In the rows, 128 means zero.
name the system of each run:
run 1, D (10 x 22):
[[109 142  97 141 158  76 132 137 132 108 111 136 128  77 176 120 109 105
  123 149 162  69]
 [112 153 141 132 147 101 151 139  59  87 136  85 151 136 126 132 157 137
  138  83 127 146]
 [155  86 128 146  82 136 152 130 117 141 117 153 123 140  64 126 129 146
  130 102 110 146]
 [163 112 113  96 132 173 131 125 190 151 134 108 130 153 129 134 112 111
  120 151 139 120]
 [102 161 142 143 158 129 128 120 141 121 118 156 125 129 180  82 122 137
  117 143 138 124]
 [ 96 131 128 146 131 118 102 121  73  99 152 145 126 119 129 162 111 127
  141 124 133 133]
 [143 111 128  94  85 102 120 140 130 136 127 108 128 116 105 140 156 149
  154 118 104 151]
 [135 129 125 118 125 128 167 130 159 153  86 134 113 127 118 129 143 106
  114 135 142  99]
 [131 148 146 162 176 154 130 128 109 134 133 109 133 135 144 113 130 118
  112 135 126 128]
 [126 108 109 154 121 127 106 135 112 108 155 147 139 108 121 102 105 142
  134 120 115 141]]
run 2, X (10 x 22):
[[144 117  89 144 130 186 118 107 164 108 113 171 182 144 171  37  63 161
  104 118 121 116]
 [ 78 123 167 123 112 120 136 128  85  69 200 167 158 172 145 144  57 134
  120 128 129 176]
 [117 120 175 117  81  99  93 109 102 139 137 153  85 157 102 191 171 170
  173 130 129 169]
 [137 115  76 117 153 143  71 107 132 155  91 142  87  62 117 158 148 115
  167 118 117  91]
 [ 99 132 126 128 178 135 155 166 139 140 146 106 126  59 130  89 117  57
  104 136  94 136]
 [125 151 161 158  92 100 184 169 126 143 123  90 131 167 110 122 137 117
   86 173 160 120]
 [185 129 115 114 108 139 109 104 133 133  86  87 165 172 152 137 143 186
  143 118 145  96]
 [134 109 100 121 169 119 125 113 130  89 137 171 147 100 166  88 104 142
  147  73 107 133]
 [ 80 131 147 132 135 133 162 139 120 104 176 177  90 158  96 133 118  99
  116 121 146 175]
 [128 124 146 124  69 161  99 113 135 178 102 120 110 152  94 161 144 150
  135 165 128 133]]
run 3, X (10 x 22):
[[149 109 169 136 100 133  97 115  89 112 155 109 168 185 137 153 114 184
  143 119 112 163]
 [127 106  99 109 110  84  84 118 128  95 145 173 104 102 133 143 138 160
  176 104 131 136]
 [ 82 143 123  94 159 151 138 120 131 128 122 158  80 103 111 150 141  77
  140 112 129 138]
 [124 126 160 161 119 149 146 139 126 185 103 118 117 108  94 120 137 103
  102 158 104 126]
 [165 117 112 149 131 118 106 148 138 138 140  77 156 123 149 130 109 131
  118 167 136  98]
 [117 152 124 109 135  92 138 140 128  92 129 107 149 131 168  92 146 146
  133 110 136 132]
 [118 130 126 129 119 129 172 117 104 111 102 157 119 156 105 133 138 136
  130  88 148 129]
 [160  95 125 121 123 167 112 109 144 150 138 145 120 142 107 140 119 133
  138 120 110 144]
 [111 121 126 130 129 120 101 132 151 128 153 152 120 105 155 113 103 124
  129 157 123 132]
 [ 90 162 147 134 139 118 131 134  95 120 132 113 121 132 139 142 139 117
  125 138 142 133]]
run 4, T (10 x 22):
[[155 109 144 119  99 160 134 142 104 164 111  50 169 143 102 182 106 107
  110 153 119 104]
 [142 110 146 115 162  88 147 129 147 118 123 135 170  89 187  81 115 142
  132  93  83 139]
 [117 169  92 147 155 110 152 138 120  74 146 140  95 164 125 114 158 123
  127 120 199 119]
 [136 126 144 135  82 181  79 114 105 162 126 113 125 158  90 136 151 172
  144 142 106 165]
 [149  63 106 105 109 136 146 124 162 143 118 161 150 100 116 130  64 108
  122 115 102 114]
 [ 92 159 147  94 189  96 146 132 150  96 167 129 108 125 182 139 133  92
  132 133 148 140]
 [103 164 142 194 112 134 107 120  95 149  87 143  99 136 119 109 156 157
  121 155 151 112]
 [173  81 102 119  93 142 114 132 103 148 117  82 161 113  85 164 116 133
  138 109 101 114]
 [122 114 143  83 146  89 170 149 169 116 149 140 136 101 157  90 129 110
  130 102  97 161]
 [108 183 141 160 152 138 154 124 132 116 126 147  95 184 143 116 146 126
  106 153 190 117]]
run 5, G (10 x 22):
[[156 135 169 177 112  54 110 197 102 139 197  29 130 122 117 140 175 131
  121 190 126 162]
 [151 142  52 124  59  85 153 160 164 104  75  97 169 138 143  65 125 164
  112 134 185  63]
 [148 116 128 110 188 176 198  95 119 100 105 155 163 170 148 122 101 107
  115  47 123 124]
 [145  84 146 186 159 164  97 120 123 138 201 192  83 135  89 124 115 125
  130 128 106 183]
 [121 125 102  83  67 137  61 124 159 137 146 114 110 144 123 173 120 146
  149 187 157 123]
 [ 83 147 140  58 104 111 139 120 140 133  70 120 167  94 174 102 133 144
  136 106  91 128]
 [108 137 169 177 189  81 168 123  82 120 118 161 102 101 137 142 146 105
  127  97 128 122]
 [175 135 107 170 142 142 103 149 118 140 153  76 101 140  90 131 177 127
  130 150 152 129]
 [127 118  78 101  72 160 135 146 153 138 102 100 165 119 111  99  90 120
  105 147 127 101]
 [115 111 176 109 144 112 179 119 136 116 136 157 156 144 171 134  83 118
  114 110 113 142]]
run 6, E (10 x 22):
[[138  83  68 125 176  83 102 161 164 114 180 134 122  18 148 111  91  70
  141 139 105 107]
 [ 88 173 221 115 151 104 186 166 146 135 188 102 111 173 148 128 151  87
   90 176 136 190]
 [122 145 149 161  51 171 134  89  87 144  48 137 161 205 120 128 113 200
  112 133 157  98]
 [190  71  43 118 158 110  74 106 111  97 120 122 156  67 142 143 114 146
  181  64 108  86]
 [105 133 136 109 177  75 167 181 156 110 209 136  62  92 103 114 173  61
  132 123 122 191]
 [ 82 165 188 135  76 217 164 120 133 176  95 135 124 210  97 128 107 124
   74 185 145 142]
 [180  94  98 149 108 138  64  78 127 139  64 131 196 105 192 119  89 200
  151 119 110  60]
 [119 124  95 108 194  16 130 165 113  58 200 118  98  59 155 143 158  92
  171  88 135 138]
 [ 78 168 185 108  94 170 196 161 119 152 146 106  82 196  43 136 170  89
   95 144 134 205]
 [173  92 112 162  63 216 106  82 152 191  33 155 171 153 119 109  72 178
  106 148 118  65]]
run 7, D (10 x 22):
[[148 110 114 153 168 183 208 147 170 153 111 125 163 115 125  76  70  58
   63 136 120  93]
 [134 140 155 178 181 118 128 140 124  74 218 137 159 177 186  83  86 141
  102 143 144 161]
 [121 116  96 124  69 105  79 104 104  74 145 181 136 170 135 145 106 198
  167 111 160 131]
 [112 125 134  23  90 154 127  94 147 145  91 132 120 144 119 184 152 134
  167 102 111 145]
 [111 142 180 134 161 135 150 125 162 190  98 161  68 102 122 126 173  97
  123 149 110 140]
 [130 141 111 197 165 133  89 151 101 140 149  95 119  88 127 123 126 105
  115 171 139 101]
 [129 114  97 126  98  96 123 156 100 103 127  85 189  87 139  88 112 146
  128 111 103 122]
 [129 104 142  96 114  93 208 137 137 107 125 142 135 153 119 145 116 112
  120  95 139 126]
 [164 136 157 152 153 155 138 109 134 133 136 134 104 197 124 138 154 144
  127 131 156 142]
 [130 128  92 143 126 187  67 100 126 135 119 154 126 120 126 106 112 153
  141 132 118 123]]
run 8, J (10 x 22):
[[142  88  91 166 139 173 129 145 165 158 142 181  87  77  62  53 126 101
  116 120  88 160]
 [ 76 129 135  92  96 139  85 162 142 125 189  96 162 105 151 119  66 106
  111 191 107 155]
 [134 127 186 127  97  69 120 104 113 140  83 117 171 135 192 151 130 192
  145 131 112 108]
 [124 147 109 160 176  94 152 112  89  99 100 156  83 123 121 165 157 113
  142  96 181  81]
 [142 139  88 123 129 176 128 153 124 130 138  99 102 132  60  96 184 120
  136 108 120 166]
 [134  98 134 123  88 170 145 145 161 159 133 108 170 135 119 108  67 112
   87 167 110 129]
 [137 116 169 114 167  84 121 113 141 113 152 134 154 126 209 153  99 135
  141 132 120 130]
 [106 148 123 161 135 103 119 112 105 107 110 188  87 130 133 102 165 161
  148 107 152 129]
 [109 132  87 111  88 176 114 134 102 126 125 113 109 139  61 152 138 114
  132 126 140 133]
 [162  83 146 101 104 129 156 144 150 168 118  88 161 110 116 137 113 117
  121 130  86 130]]
run 9, E (10 x 22):
[[ 99 139  86 118  87 189 104 107 128 111 108 175 116 149  95  85 128 161
  139 109 132 151]
 [122  84 119  85 128 140  97 109 155 138 137 163 134  82 143 150  81 113
  149 123  88 135]
 [121 132 180 120 147  68 141 136 156 152 140 137  86 113 160 157 155 113
  138 160 135 133]
 [ 99 177 137 136 104 139 140 135  93 137  86  90 128 152 113 142 153 130
  114 150 160 107]
 [155 102  99 144 103 141 118 137 101 135 106  94 175 100 108 105 121 150
  129 104  93 115]
 [155  92 116 140 161  93 155 152 145 107 176 140 117 115 131 125 111 102
  123 122 132 133]
 [118 160 156 124 151 160 155 124 141 124 145 136 105 186 138 119 144 123
  115 133 153 153]
 [112 135 114 133  99 167 100  97 111 127  87 156 141 136 130 106 117 172
  137 116 121 121]
 [137  90 105 105 139  97  94 128 128 115 157 135 129  72 138 155 112 121
  158 115 108 128]
 [118 138 159 109 131  95 165 153 154 139 149 119  92 134 121 141 160  95
  123 146 138 150]]
run 10, J (10 x 22):
[[122 148 101 154 140 115  81 139  84  95 169  96 117 132 131 168 128 122
  140 151 171 109]
 [162 121 104 107  84 120 148 138 130 126  86  89 160 137 106  92 163 164
  135  95 119 124]
 [107 131 147 121 159 136 193 136 137 131 126 139 129 140 135 142  97  75
   97 133 144 116]
 [153 124 158 139 163 145  99 111 141 138 164 137 112 149 148 123 153 149
  147 131 112 166]
 [122 109  83 145  95 137 104 123 137 114 120 171 124 117 116 106  98 148
  133 138 142 109]
 [ 97 130 128  74 113 112 136 140 107 111 133 105 142 113 129 149 130 114
  143 109 111 145]
 [130 126 179 147 124 104 161 132 131 168  97 135 113 130 125 127 150 130
  120 139 118 127]
 [145 132 103 149 167 145 101 124 135 130 140 120 106 127 138 144 128 114
  134 149 156 105]
 [138 120  93 128 121 143 120 136 115 112 123 119 156 115 123  82 131 150
  134  99 108 139]
 [ 94 130 153 124 108 114 172 143 115 116 138 132 140 145 125 132 103 114
  107 132 135 139]]
run 11, G (10 x 22):
[[ 44 154 109  68  85 152 128 141 135 140 108 109 133 110 121 169  74  70
  103 189 156  94]
 [113 138 230 118 113  71 179 139 107 142 119  95 177 135 172 111 145 159
  119 121  78 171]
 [167 118 106 215 155  65 117 123 101 104 116 162 107 109 138 117 145 161
  140 117 166  81]
 [156 143  54  90 167 196 110 129 136 102 151  77 126 153 104 132 152 107
  140 103 154 125]
 [ 88 108 139 107  77 169 170 142 149 153 116 165 132 119  82  90  91 102
   98 135  92 161]
 [147 104 204 138 118  86 134 106 138 149 137 146 130 162 171 194 101 145
  134 161 133 117]
 [139 148 103 142 161 118  66 116 125 106 134 122 131 106 177  87 158 172
  161 122 123 127]
 [ 75 155  77 109 128 154 147 137  89  97 117 128 104 118  83 135 136  93
  128 100 152 120]
 [148 101 177 112  97 125 179 148 141 173 121 105 124 138  87 142 148 114
  118 131  97 157]
 [161 105 141 165 134  98 119 124 165 152 112 146 132 116 175 113 103 141
  118 169 135  88]]
run 12, T (10 x 22):
[[116 166 180  76 173 125 201 121 148 129  97 115 134 161 168 102 179 124
  127  85 113 157]
 [160 138 128 229 182 181 122 107  94 123 131 161 110 172 112 100 134 144
  113 118 156 122]
 [155  83  74 125  96 163  48 145 122 121 183  97 148 105  98 129  98 144
  150 144 105 149]
 [ 69 113 129  53  69  92 166 147 181 114 126 171 134 106 141 104  94 117
  126 135 115 148]
 [106 166 186 127 168 121 169  93 122 131  98 153  96 183 165 188 141 114
  122 137 178 101]
 [172 115 119 198 168 151  62 105  91 162 102 116 110  90 118 136 160 149
  152 124 108 105]
 [127 100  65 106  97 114 139 181 122 115 153  93 145  66  75  94 117  94
  127 116 102 140]
 [ 92 159 193  87  99  99 195 151 153 122 145 119 144 179 157 111 127 125
   99 150 136 169]
 [172 136 151 176 151 153 112  79 133 141  83 155 129 188 172 144 127 175
  125 129 163  86]
 [155  99  49 120 159 163  62 116 102 106 143 124 122  77 106 134 133 127
  173  83 108 125]]

runs to name:
run 13 (2 x 22):
[[154 115 146 126 106 115 189 137 143 135 111 129 129 166 106 111 148 133
  114 110 135 139]
 [128 125 132 110 167 158 131 117 170 134 146 153 102 140 147 141 111  95
  120 144 144 130]]

J
run 14 (2 x 22):
[[128 111 141 110 110 101  98 109 196 151 134 187  74 136 155 165 124 136
  147 179 158 117]
 [ 94 185 141 103 145 159  86  94 117 140  80 101 142 124 178 117 156 153
  144 135 116 120]]

G
run 15 (2 x 22):
[[132  94 150 131 110 120  49 122 135 166 143 116 148  75 157 153  95 143
  145 176  83 124]
 [115 136 112 156 117  39 122 144  86 105  97 115 147  74 159 119 138 150
  141 119 135  85]]

J
run 16 (2 x 22):
[[ 91 120 126 163 139 113  50 143  53 103 171 103 189  45 161 111  69 131
  133 144  68 134]
 [154  88 171 104  76  32 157 177 145 104 215 103 123 164 116 168 132 138
  139 150 135 178]]

E
run 17 (2 x 22):
[[ 94 135 176 138 118 125 185 127 110 131 115 144 131 154 127 146 101 103
   98 140 139 123]
 [177 113 156 158 128 136  99 114 118 151 133 108 129 159 126 153 147 164
  142 134 123 134]]

X
run 18 (2 x 22):
[[ 96 164 165 143 105 138 108 146  85 126 164  85 134 168 119 140 138 138
  120 165 137 162]
 [145 110 106 113  75  93 105 125 104 133  84 100 142 102 117 148 152 169
  159 114 118 105]]

X
run 19 (2 x 22):
[[188  81 151 163 128  89 168 149 152 180 107 105 126 109 117 170 114  93
  108 152 131  76]
 [170 156 122 133 183 129 115 133 177 120 150  95 132 153 190  85 154 142
  126 147 154 121]]

X
run 20 (2 x 22):
[[116 110 163 172  91 132 149 156 124 179  98 153 115  62  72  34 157 142
  112 117  49 182]
 [152  90 103 137 128 124 149 168 162 134 172  97 136 125 118 180  58  59
   92 187 170  81]]

D
run 21 (2 x 22):
[[142 102 137 105 114 120 189 130 162 160  81 133 138 109 121 105 128 116
  113 108 106 114]
 [158 119 146 156 166 138 146 117 153 129 146 144 128 168 157 134  99 120
  110 145 156 114]]

X
run 22 (2 x 22):
[[126 134 161 121  83 104 130 135 120 146 139  94 104 182 107 226 136 121
  128 189 185 111]
 [163 122 121 109 103 120 110 132 153 149  83  79 188  90 172  61 146 183
  135 119  79 123]]

G
run 23 (2 x 22):
[[ 92 114 157  94 102 107 142 110 133 116 114 175 158 119 174 127  77 141
  131 116 104 133]
 [122 140 161 141 174  88 115 110 101 105 146 161  92 131 153 150 167 144
  160 103 135 150]]

G
run 24 (2 x 22):
[[143 140 155 117  91  78 136 145 162 164  92  93 131 119 153 113 161 147
  125 167 128 110]
 [133 148 115 156 170 124 143 118 110 115  82 118 156 116 171 104 118 127
  114 108 142  78]]

G
run 25 (2 x 22):
[[133 158  71 108 173 182 119 132 157 102 131 103 138 139 150  72 134 117
  123 115 144 124]
 [ 79 125 144 140 100 174 166 129  91 126 128 165 125 152  77 125  94 108
  100 115 119 156]]

G
run 26 (2 x 22):
[[159  97 144 124  99  86 195 100  82 113  63 151 139 165 102 179 151 161
  151  47 136 103]
 [182 112  70 156 195 163 113 115 117 139 119 134  69  99  70 153 176  94
  154  88 141 109]]

E
run 27 (2 x 22):
[[186  76 152 148 151  43 148 171 141 145 184  96  84 101 103 198 157  86
  142 146 130 129]
 [184 160  61 161 125 129 136 151 138 122  85  70 137 143 115  63 190 164
  122 124 172  84]]

D
run 28 (2 x 22):
[[ 89 132 195 181 125 139 109 118  58  91 189 155 168 177 160 144  57 151
  101 155 124 157]
 [170  81  99 129  83  57  68 112 157 117 133 166 112 119 153 162 120 188
  174 147 151  91]]

T
run 29 (2 x 22):
[[115 133  94 119  98 213 175 119 151 136 102 168 103 185  73 115 112 105
   96 130 170 120]
 [126 106 178 126 166 178  82  95 108 144 168 127 153 135 160 175  79 121
  134 142  86 156]]

T
run 30 (2 x 22):
[[103 102 126 113 152 107 211 115 174 123  94 235 118  80 147  60 101 101
  112  72  98 126]
 [ 40 168 184 132 162 151  79 119  99 129 201 152  74 136 123 152 135 100
  133 178 118 198]]

J
run 31 (2 x 22):
[[178 121  86 132 135 210  81 116 171 146 150 113 107 176 105 134 130 132
  130 164 161 125]
 [ 97 143  95  92 125 124 114 127 177 111 109 153 154  90 180  45 113 147
  132 128 112 130]]

E
run 32 (2 x 22):
[[148 123  75  95  97 163 125 112 122 135  68 133 117 123  75 108 176 157
  160  65 116 134]
 [ 95 105 141 123 131 146 183 158 123 151 137 122 129  95  89 139  86  54
   91 138 106 135]]

J
run 33 (2 x 22):
[[170  99 148 158  59  28 194 172 103 103 149 118 121 169  76 116 178 174
  135  98 147 162]
 [111 166 104  56 129 147 178 134 221 142 107 131  85 168 140 148 141  79
  111 172 198  95]]

J
run 34 (2 x 22):
[[122 171 133 145 127 159 162 106 110 117  94 120 130 223 142 176 114 131
   97 150 214  71]
 [214  85  96 106 176 169 130  97 130 117 138 130 124 155 107 153 154 138
  166  46 113 145]]

J
run 35 (2 x 22):
[[125 113 128 150 165 168  90 139 102 139 180 115 114 101 105 148 113  91
  132 141 104 153]
 [ 97 136 124 100  65  98 124 166 151 127 155 110 127 126 118 115 121 125
  120 177 139 140]]

G
run 36 (2 x 22):
[[116 137 127  73  90 147 130 137 151 123 134  96 160 155 144 125 108 131
  120 146 127 141]
 [117 127 178 140 137 104 148 107 145 144 104 176 116 135 164 137 120 138
  128 132 128 120]]

D
run 37 (2 x 22):
[[135  65 135 104 141  95 123  91 118  93 147 205 148 109 161 163  75 139
  162  71 100 132]
 [111 149 129 107 178 113  94 117 155 109 176 170  50 129 136 134 185 127
  170 123 141 171]]

G
run 38 (2 x 22):
[[152  76  93 150  95 117  89 111 130 130 115 182 118  96 113 139 104 161
  155 123 121 107]
 [ 96 135 125  85 182 139 113 133 146 111 181 130 109 103 151 147 118  80
  142 137 123 150]]

X
run 39 (2 x 22):
[[132 125 133 207 109 116  39 118  32 116 149 120 113 130 104 178 145 178
  158 144 141 128]
 [132 110  56  58 121 115  77 150 129 113 148  83 121  45 100 129 164 115
  178  94  92 147]]

X
